One turning vector, and how many steps it has turned
The counts run from 0 to 152.
[143 133 119 148 158 119  88 128 119 147 162 103 114 152  88 179 158  62
 127 126  92 115 123  92 131 143 115 149 132  98 111 104 162 112 155 173]	70
[103 108  79 124  86 131 133 157 137 124 107 170 117 125 151  57 100 167
  98 102 148 160 147 139 170 125 141 127 113 162 150 154 107 120 111 111]	123
[128 128 121 139 123 132  88 136 123 134  97  96 101 117 110 105 117 103
  77 139 175 133 152 140 112 135 164 104  88 115  79 185 117 132 159 161]	37
[173 141 119 129 103 108  77 117 128 135 106  99 108 109  75 115 120 121
  63 160 144 136 115 112 119 161 136 138  95 120  81 141 144  92 117 165]	39
[108  77 157 120 122 160 173 162 155 105 146 153 117 180 135  97 127 127
 146  67  90 133 138 138 173 100 112 106  90 130 126 154 100 150 156 137]	112
[116 123 136 122  97 166 107 124 144  98 115 104  96 137 131  71 108 128
 102 127 171 141  79 129 131  96 148 150 136 107 115 195 135 114 170 132]	24
[114 119 104 124 121 107 135 119 112 166 153 149 110 137  84 155 131 101
 158 127  76 110  98  97 181 142  92 166 126 152 138  71 159 102 136 159]	89
[148 118 157 112 107 164 110 107 148 116 116 116 104 150 107  79 106 133
  97 134 152 142  61 136 123 103 142 165 111 105 107 186 131 111 177 141]	25
[149 205 123 137 153  99  93 104 113 155 122  91 131  93  84 145 146  83
 105 146 126 168 123 141 127 159 127 134 126  79 119 108 133 108 129 147]	52
[ 88 130 131 157 136 129 112 156 136 124 160  79 129 145 126 165 145  55
 117 126 156 122 134 115 128 116 145  96 162  87 143 118 141 156 147 154]	67
[126 124 110 142  97  65 132 164 121 136 159 144 113 121 100 179 154 106
 140  99 125 167 154  87 112 144 136 111 141 146 142  67 138 155 100 112]	78
[147 137  69 111  94 114 124 131 120 118 106 168 109 103 130  85 116 162
  98  98  89 169 160 122 182 145 107 167 105 149 116 131 116 106  95 129]	121
[ 81 106 136 122 105 123 161 140 134 169 150 162  96 162 124 136 132 105
 176  98 123 140 101 115 168 126 134 126 118 144 168 105 119 145 167 110]	93
[ 95 120 132 163 156 139  96 149 123 145 160  88 109 166 119 165 154  56
 124 115 146 103 123 116 121 126 145  97 132  86 128 136 143 149 178 167]	68
[143 135 181 141 144 125 128 115 144 167 145 120 120 165  59 158 172  82
 101 137 144 126 104 107 111 153 121  86 125 103 140 115 152 152 138 146]	63
[ 75 104 103 136 100 119 168 153 135 146 138 155 104 141 135 140 124 103
 167  83 137 139 103 109 177 115 137 144 144 140 181  87 119 142 155 104]	92
[ 97 158 156 128 140 124 135 123 129 151 128  73 126 127 115 134 120  63
 101 138 166 163 117 171 122 115 167  93 106  75 132 124 113 140 158 129]	49
[132 111 114 129  82 116 110 155 135 126 117  74 114 108 110  99 106 107
  62 149 193 156  98 144 124 116 178 115 119 121 146 127 141 125 127 118]	42
[139 105 157 110 114 145 157 145 146 106 151 157 114 176 113 117 132 138
 131  76  63 138 145 136 165 113  90 128  94 129  92 138 104 139 139 146]	113
[108 154  92 129 151 174 107 114 129 120 111 123 144 151 177  60  95 115
 105 103 133 159 122 155 173 118 146 151 133  99 159 169 112 113 162 118]	136
[148 163 114 142 108  98  99 133 133 158 130 122 123 111  86 149 159 108
  89 146 176 164  89  82 119 171 139 130 178 113 162  99 153 130  97 121]	59
[192 158 155 114  89 140 115 114 151  80 127 124 126 126  81 112 117 143
 104 131 123 174  71 119 108 112 125 177 133  90  97 137 130 107 130 122]	27
[ 95 135 109 138  81 141 144 104 100  64 129 104 144 121 133 124  73 136
 147 127  66 131 144 115 149 101 121 157 139 135 101 126 125  98  92 151]	3
[121 139  98 123 101 132 149 148 136  80 141 143 133 126 133 123 138 142
 130  77  68 158 168 141 172 115  88 146 130 108 102 122 103 122  93 140]	115
[169 123 125 145 146 153  72  95 118 112 137 104 146 166 119  97 103 109
  63 155  92 117 129 111 118 135 129 122 101 120 109 146 146  99  90 155]	151
[140 172 127 123 151 164 124  87 123 106 112 121 159 146 126  92 113 135
 100 118  74 152 124 152 184 147  84 150 124  92 131 133 110  88  98 154]	133
[106 134 173 120  91 132 164  93 126 130 106 154  99 137 123  74  99 153
 137 118 154 163 100 131 117 129 161 129 104 158 123 182  89 135 147 100]	12
[109 137 109 142 100 125  96 142 134 114  98  83 104 104 132 108 129 114
  80 132 184 148 164 144  97 124 166 105 120 106  95 185 114 136 134 151]	36
[ 84  92  94 134  84 152 131 161 133 133 128 170  93 160 135  99 139 136
 124  91 147  97 130  97 182 125 115 134 144 158 153 173 130 140 154 145]	105
[120 131  63 152 122  96  88 167 123 121 154 116 113 119 114 175 161  67
 121 114 125 148 130  85 124 132 150 154 167 114 134  85 158 140 143 139]	72
[121 143 123 134 146 105  88 115 123 198 101 120  98 122 101 129 143  76
  97 143 183 138  99 120 111 162 168 123 118 116 139 153 137 132 187 133]	56
[120 208  91 143 143  98  84 116 115 132 116  90 118  82 113 154 150  79
 103 141 151 168 114 131 121 163 142 147 147  74 137 109 135 116 125 129]	53
[ 53 142 118 145 110 128 167 141 125 134 131 162 105 143 148 133 163 125
 169  65 137 146 171 116 163 133 117 110 170 123 147 134 103 165 137 133]	98
[168 166 131 135 124 101  92 115 127 174 117 131 108 117  68 146 167 104
  90 149 153 155  92  91 120 179 134 144 144 118 137 106 154 128 124 131]	58
[170 149 123 107 162 157 104  92 128 140 114 168 127 156 135  60 112 127
  97 112 106 164 102 124 155 136 126 167 110 109 136 163 124  99 155 124]	138
[133 134 161 123  99 139 140 141 147  86 120 111 112 138 117 100 123 117
  98 101 173 189 119 149  91  91 155 122 123  91 104 173 102 155 153 109]	30
[130 174 106 142  91 121  85 142 131  79 111  92 113  90 133 120 132 117
  82 118 170 176 167 145  97 128 151 116 142 100  88 165 113 133 107 144]	35
